(in the rows, 128 means zero)
The rows of T fall into 3 groups, and each row is roughly a mix of its group's hidden directions.
T (105 x 11):
[[ 86  86 118 157  94 135 115 158 117 146 156]
 [132  80 118 139 127 127 110 159 151 180 158]
 [142 105 109 133 179 115 129 157 160 123 176]
 [100  81  89 128 112 119 117 140 130 151 176]
 [ 99 156 117 144  89 164 146 113 101 122 171]
 [138 141 157 119 152  88 115 169 125 158  85]
 [ 94  93  84 142 134  88 113 121 129 140 167]
 [ 80 123 138 132 110 142 161 156 124 171 163]
 [174 130 129 139 137  91 118 104 149  73 120]
 [159 115 140 103 166  97  98 171 144 133 104]
 [142 108 133 161 140 179 183 125 107 119 130]
 [138  92 101 176 145 173 137 124  99 114 135]
 [116 133 109 136 155 139 101 122  81 144  71]
 [156 172 163 115 150 145 147 115 118 107  82]
 [178 152 117 123 157 104 137  82 122 101 148]
 [146 105 112 154 139 123 134 142 131 101 199]
 [ 93  97 128 149 130 115  99 152 127 186 110]
 [153 122 142 104 166  87 108 165 133 139  89]
 [182 129 122 116 164 125 106 130 116  74 126]
 [152 135 128 145 116 136 142 144 164  75 175]
 [113 122 134 129 131 171 163 164  89 165 147]
 [117 135 113  87 119  98  66 112 155 134 116]
 [149  88 144 140 126 124  91 170 132 136 176]
 [175 137 149 111 167 119 148 127 118  75 117]
 [131 100 106 139 112 160  88 120 181 101 137]
 [186 111 122 113 148 168 129 104 113 105 102]
 [170 151 121 116  82 137 123 106 131  92 167]
 [125 150  98 121 115 176 134 114 169  83 139]
 [110 173  88 102 124 162 124 119 151  88 128]
 [164 163 167 111 116 156 140 120 135 131  79]
 [ 63 134 134 144 114 135 150 153 133 165 155]
 [157 133 161 116 164 130 180 122 118  91 110]
 [151 111 141 138 167 151 172 106 118  84 107]
 [ 77 141 115 165 107 110 113 160 134 148 163]
 [124 104 152 125 157  95 111 103 102 178 102]
 [ 90 148 141  99 150 134 129 139 130 138  62]
 [104 126 128 135 123 172 152 167  97 168 155]
 [112 117 101 138 108 156 157  81 123 104 173]
 [ 94 144 128  78 126 139 128 124 120 147  69]
 [164 176 160 106 151 144 135 124 131 110  88]
 [110 128 100 148  89 158 160  89 118 101 154]
 [144 111 136 134 104 191 115  83 115 129 146]
 [122 138 120 110 149  96 179  95  85 132 108]
 [127 130 107 129 125 158 115 145 187  89 163]
 [ 79 120 109 126 106 100  87 119 165 146 149]
 [108 149 109 135 106 163 173  88 116 108 157]
 [148  88 145 172  78 149 127 110 114 135 114]
 [153 163 150 117 131 136 159  85 113 113  82]
 [100 134  89 140  92 136 162  89 107 100 140]
 [150 132 132 122 116  81 114  83 158 110  89]
 [129 153 124 118 157 126 166  97 103  70 128]
 [ 97  93 102 122 102 114  97 147 153 174 138]
 [194 140 134  89 142 153 152 115 136 123 144]
 [148 159 147 106 182 146 149 129 103  93 112]
 [127 167 169 121 125 153 138 131 117 115  67]
 [118 117 141 124 142  78 117 126  77 168 104]
 [101 143 111 128 143  68 136 178 145 119 132]
 [120  93  86 139 136  88 110 122 147 147 174]
 [118 143 118  99 151  88 147 108  81 141  90]
 [130 120 166 120 165 105 126 104 105 182 106]
 [191 118 115 148 134  98 106 111 116  93 109]
 [148 112 142 138 108 187 140  81 114 131 153]
 [101 146 111 103  95 104  82 106 121 154  96]
 [135 123 109 128 116 146  79 158 181  99 118]
 [154 128 145 108 174  98 139 114 120  78 102]
 [129  93 106 144 112 111  91 150 152 159 174]
 [115 123 131 143  72 142 147 133 158 167 166]
 [114  88 103 152 124 101  99 148 152 156 168]
 [152 138 158 110 152 105  99 174 125 151  89]
 [163 106 140 146 131 158 145 163 138 113 184]
 [197 129 129  95 148 135 112 123 117  94 115]
 [115 118 129  78 137  88  92 108 166 110 135]
 [142 165 161 102 145 150 145 123 126 127  68]
 [158 177 166 112 128 149 127 127 136 115  80]
 [165 130 137 119 140  88 120  94 153  80 105]
 [137 171 164 125 156 148 130 134  93  96  92]
 [149 109 160 123 166  90 111 155 143 159  96]
 [191 128 133 102 148 106 113 114 117  94 101]
 [175  95 119  73 129 135 105 117 106 147 119]
 [139 115 140 154 107 154 114 169 164 116 177]
 [159 124 127 150 112 130 137 148 181  98 173]
 [104 131 117 135 134  70 106 182 146 130 119]
 [100 139 125 102 118  66  86 135 133 151 122]
 [144 114 103 138 149 113 169 102 136  90 175]
 [102 159  85 118 124 117 117 150 169  88 110]
 [132 123 163 112 164 102 176 106 130  95 103]
 [162 138 137  93 157 125  98 148 142 127  72]
 [145 152 122 107 162 109 178 147 161  99 108]
 [114 115 137 119 136 107 103  99  69 172 120]
 [123 100 114 180 123 160 158 146  93 146 150]
 [147 158 146 123 116  66 119 108 152 111  95]
 [138 116 119 165  86 171 152 112 123 169 115]
 [127 150 126  95 147 112 122  88 108 156  74]
 [118 147 149 165 157 123 175 144  90 117 101]
 [149 139 122 152 123  80 102  95 155  92 101]
 [109  81  95 136 115 114 105 140 126 163 174]
 [157 178 160 120 153 139 139 119 122  92  93]
 [116 136 136 116 145 101 157  92  74 159 105]
 [112 142 117 148 101 161 176 102 127 109 171]
 [120 116 103 143  90 160 153  76 107 107 144]
 [ 66 135 110 151 101 144 107 119 159 154 134]
 [113 128 143 113 154 176 168 163  96 140 147]
 [174 145 134 139 114 142 140 128 134  77 176]
 [142  83 125 120 123 104  78 140  81 142 138]
 [ 76 184 137 132 123 106 113 153 134 147 115]]
One row of each group comes first, with its name. Which group is each row after those in?
[112  85  95 140 112 113 108 145 140 149 182] => Y
[133 105 134 117 141 148 129  58  92 151 133] => H
[153 137 142 120 136  76 123 100 161  83 112] => E

[121 135 113 116 135  73 107 177 125 122  89] => H
[100 157 122 112 132  88  78 132 164 105 138] => E
[112 146 128 121  69 123 113 122 168 172 136] => E
[107 107 153 127 126 151 136 148 126 182  78] => Y
[123 143 141 131 102 124 112 119  74 157  75] => H
[186 123 108 131 128  96  82 117 122 101 117] => E
[121  79 115 128 149  69 111 111 123 142 102] => H
[138 135 151 118 160  94  98 180 148 149 103] => H
[160 132 128 148 143 124 179  94 130  84 152] => Y
[105 127  96 116 148  69 111 168 147 112 122] => H
[150 111 108 130 113 177 125 119 165  85 158] => H
